Each path below is one point turned by a fixed rotation once a step. After each direction that follows a path, write how fast that rotation turns it, in degrees a step (0 if it stays still).
Each turn is a multiple of 5 degrees from 10 to 175, or 0.
Each row of a path follows its step; steps can be skipped.
Path 1:
step 0: [ 14   3 -11  15   5 -17  23  -1  -4   9   0  11 -24  -3 -10   4  -5 -14
 -14  -2  -2   6  12   9  -9   3  14  -3  -2   8   9   3  13   2  20  -7
 -10 -17   2  -2  -4 -12   3  14   3  -4   1  -5 -17  -7 -19   7  14 -14
 -21  -8   6   0  16  14   3   1  -1  -2   6]
step 1: [ -4   9   1  12  14  20   7   1  -3  13 -10   6  -1   0  -8  11   8  -9
 -10   5   7  18   2  -4  10  15 -10  19  -6   3   9  15   2   4  23   9
  -2 -20   6 -13 -10 -17 -12   2  12   1   5   8  11  -5  -4  -9   6 -13
 -10  -4 -17  21   1  23   4  -1  -4  -5  -6]
step 2: [ 10  11 -19  25  11   4   1  -7  -8   9   6   8   0 -23  -5  16   7  -5
  -9  13  -1   2  -2 -10  -1  10  10   2 -15 -13   4 -14   9   7  23  -5
 -16  -5   2  -2  -9 -13   5   6   5  12  11  -6 -23  -5  -9  11  17  -5
  -2  10  14   3   1  15   0 -12 -10   5   4]
step 3: [  4  13   0  19   3   5  22  13   5  11  -6  14   8  -1  -4  27   3 -12
  10   2  10  -1  -5  -4   7  11   1  20  11  -2   8  14   3 -14  18  -1
  -6 -18  13   3   3   5 -10  -2  -5   2  13  12  -7  -5  -7  -6  27  -4
 -23  -1   0   6   2   3 -10   7   0 -10  -9]
step 4: [  6 -10 -20  20   0   4   0 -10   9  17  11  -2   3  -8  -8  11  12   1
 -13   0   1  -5   6  -3  10  13   1  -5  -1 -20   9   2   3   4  15 -12
 -21 -18  -5  -2  12  -7 -10   4  15 -10  14  -2  -6 -15   4  -3  22   1
  13  -2 -12  -4  -6  24 -10  -1 -13  -6 -10]
step 6: [  4   0   1  11  13  -8   3   3   8   8 -17   1 -10  -5 -17   4   8  -6
 -19  -8  -1   0   1  -2  -5  -2  -5   6   0  -1  12  12   5   9  33 -12
 -13 -17 -10  -4  -9 -11 -19  17   9   2   6   0  13 -13  -2  -6  16 -11
 -10 -13 -13   4 -18  19   1   7   1   0 -10]
step 10: [ 23  -7  -7  17  -7  -1  13   0  -9   6   2  19  -4 -10 -16  12  -5 -18
 -10   3   5  -9   9  11 -16  10  18   8  -3 -12   7  -1  13  -8   8  -5
  -8 -12   6  -4  -4  10   1   6  -1  -8   4  -8 -16  -9  15  -3  18  -7
   2 -12   5 -11  -5   5 -29   3 -11   8  -6]
step 11: [ 10 -12  -3  11  11   9  13  -1  -6   6   2   6 -14  20 -14  -6  -1   4
   0  -4   2   1   3  -3   6  -7   5  -1   0  -9  22  14   7   2  19  -6
 -11 -18   2   2  -5  -5 -31   4  -7   6   9  10   5  -3   6  -8  14 -10
 -20 -23 -21   4  -5  10 -13  -4  -3 -10  -8]
step 12: [ 16   2 -15  17  14  -1  -6 -14  -7  12  -8  14  -8  -4 -12  20  -5   1
 -13  -3  -6  -1   8  -4  -7   2   3  10 -17  -3  14 -19  17   2  19  -8
  -5  -7  11 -15 -10 -11  -4   4   7  -8 -10  -5   0 -18   8 -13  -4 -10
   7 -15  -8  -7 -11  14  -7  -5 -12   4  15]
[ 2  1 -3 -4  0  3  5 -3 -1  0  1 -1  2  2  3 -2  2  5  5  0  1  5  0  0
  1 -3 -1  1 -1 -4 -2  1  2  3 -4  3  0 -8 -1  2 -2  1  4  0 -3  1 -3  7
  0  0  1  1  3 -4 -5  1 -1 -1 -2  0  2 -1 -1 -2  0] => 175
[ 1 -4 -5  2  1  1  0  0 -3  5 -4 -2 -1  3  2  1 -3  1  0 -2 -1  5  2  2
  4  2  2 -3  5 -1 -4 -1 -2 -4  0 -4  3  0 -2 -2  2  1  0  3  1 -3  3  2
 -1  3 -3 -2  1  1 -2 -3 -1 -4  5 -4 -1  0  1  1 -6] => 100
[-1  1  3  4 -2 -3  3 -4 -1 -1 -1  1  1  7  2 -1 -2 -8  5  3 -2  4 -1  3
 -4 -3  1  1  2  2 -1  1 -1  1  0 -3  0  3  3  3 -2  1  0  1  2  0  1  1
  1  2 -2  2  6  0  3  1 -2 -2 -4  2  2 -4  1 -1  2] => 140
[-1 -3 -1  2 -5 -1 -4 -2  1  1 -2 -1  1  2  4 -1  2  2  4 -2  0  1 -5 -2
  4 -1  1  0 -4 -3  1  0  2  8  4 -1 -3  2 -1  3 -2 -1 -2  2  4 -3  1  1
  0 -2 -1 -1 -6  4  2  0  1  0  3  2  0 -6 -5  1 -2] => 145
[ 3  5 -2  2  3  5  1 -4  0 -4  4 -5  1  0 -1  1  0 -4  1  0 -4 -2 -5  0
  2  1 -1 -1  1  0  1  1  1 -4 -1  0  1 -1  2  0 -5 -6  1 -3  1 -6  0 -2
 -2  1 -5 -1 -1  1 -2  1  0  0  6  3  3  2  0 -4  1] => 25
[ 1 -2  0  0 -3  1  2 -1  5  1  8  2 -2  0  0  6  4  2  2  0 -1 -1 -4  0
 -2  3 -1  1  0 -6 -2  4  0 -1  0 -3 -1  2  2 -1  5  0  1 -1  4 -1 -4  0
  0  4  1  0  4  3  0  1  2  3  0 -7  1  0  1  2 -1] => 65
Path 2:
step 1: [ -1  10  -4  -9 -11 -12   8  16 -15  -2  -3  -5   7  -7   2   1   6 -13
  -2   2  15   6  -2 -20   6   6  -9  19   8  -5  -2 -14  22  -6  -1   3
   6   2  -4  -3  13   4  13  12 -28   6 -10  13  12  -6  10   8  -4   7
  13   2  13   1   5   3   7  -1 -24   8   5]
step 5: [  7  -7   7  -3  -2  -7  12   8  -8  12  -4   3  -7   0  11  -4  11   1
  10  -1  -2  -9 -17   7  -3  -9   1  -4 -13  -5  -6  -5  -3   7   0 -12
   2  -2  -2   4   5 -20   8   6   3  13   5 -21 -10  -1  -5  13  24  15
  -1  27  -4  -7   8  -5  -1 -27  10 -21  -5]
step 7: [  7   1 -22 -12 -12  -6   2  -3  -1  -1  -7  11  -7  -6  13  -4  -4 -15
 -16   8  19   8 -25   1  -5  -8 -16   5  -4   2  21   8  -2  -2  -2   0
  -1  20   0 -16   7  -4   2  12 -13 -11  -3   3 -14   2  18  -5  -8  -2
  -5  -4  -7  -1   5 -23   7   3   2   7  10]
step 8: [  1  -9  -1  12   5  -3  -1  -3 -12   9  -1   8  17  -3   1 -19  17   0
   2  17  -2 -16   6  -5  17 -23   5   9  -7   4  -2  -3   1   4 -24   4
   4  -4  23  -8 -21  -3   7   2   3  -3  -1   8  -8   1  10  -2 -17   1
  10 -13  -6  -5 -11  -8  17   5  12   9  -8]
step 9: [-18   8  -2   5   3   7  15   9  -3  -7   2  -3  -1   4  -7 -13   1   5
  -3 -11  -1   0 -14  -7   9 -13   0  23 -13   7  -6   5   6 -16  -8  16
  13  -8  -4  13  20   0   1   6 -17  -8 -10   5  28  -3  13  -8  -1   6
   2  -1 -10  13  -6  18   6   9   1 -11 -12]
step 10: [  0 -15  14  -5  -1   4   3  -2  -3 -12   5  15  -6   9   1 -11  20  15
 -10  -7   5   2 -10  -4  -8 -23  -1  13 -14  -4  -6 -15  -5   2   5 -15
 -14  -1   3 -14  -5  -4  -5   2  -2   1  15  -5  11   5  -2  -1  26   8
  -8 -13  11   3   1   9 -24 -12   1 -12  -1]
step 11: [ -6   3  -2  -2  21   0  -6   8  -7   4  -3 -16  10  -3  18  -1   6  22
  -5  -5   1  16  -6  13   4  -3  14 -21 -22  -3   9  10 -10  13  15 -14
  11  -5   0   3   6  -8 -11  -4  15   5  13  -5   6  -4  12   4 -11   2
   1   7  -4   7  14   2 -11 -15   6   7 -15]
step 12: [-12 -11  -9  -4  14  -2  -6 -18   1   3   6  -2   6  -3 -10  -2 -13 -37
  -2  -2  13  13 -19   3   1   4 -13  -5   4  -5  -2   4  -5  14   2  -1
  18  10  -8  -9   5  -9 -14  -2  -1  -8   0  -6   6  14  19   6   7 -16
   8  -4  15   1  -1 -15  -6 -12   9  -1   1]
step 14: [ -1  -5   0  10   4  -8  20   8  -2   1   2  -1  18  -3   8 -17  10  15
   3  -7  18  14   1  -3  -3  26 -17   8  -1   0 -13  -2   2 -15 -17  23
   1 -11   7  -6  -2 -12  -4  -2   8 -12  -6  -1  12 -11   7   3   3  -5
  11  -7 -11   3 -11   0  22   9  -3  -5   0]
[-4 -2  2 -2  0 -4 -1  5 -1  3  1 -5  3  0  1  3  0 -4  1  4  5 -1  1 -4
 -1  2  0 -1  2  1  2  1  4 -5 -1 -5 -2 -2  1 -3  4 -1  1 -1  0 -2  0  2
 -3 -2  2 -4 -4 -3 -2 -1  2 -3 -1 -6  0  0  1 -5  0] => 60
[-1  3  1  0  3 -2 -7  1  4 -2  2  1 -1  1 -1 -4 -3  1 -1 -1  1  2  5  0
  2 -4  3 -2  0 -2 -1 -4  2  3 -1 -1 -2 -4 -2  2  3 -3  3  2  0  3  2  6
 -1 -1  0  2 -6  4 -2 -1  2  4  1  1  2  2  1  3  0] => 155
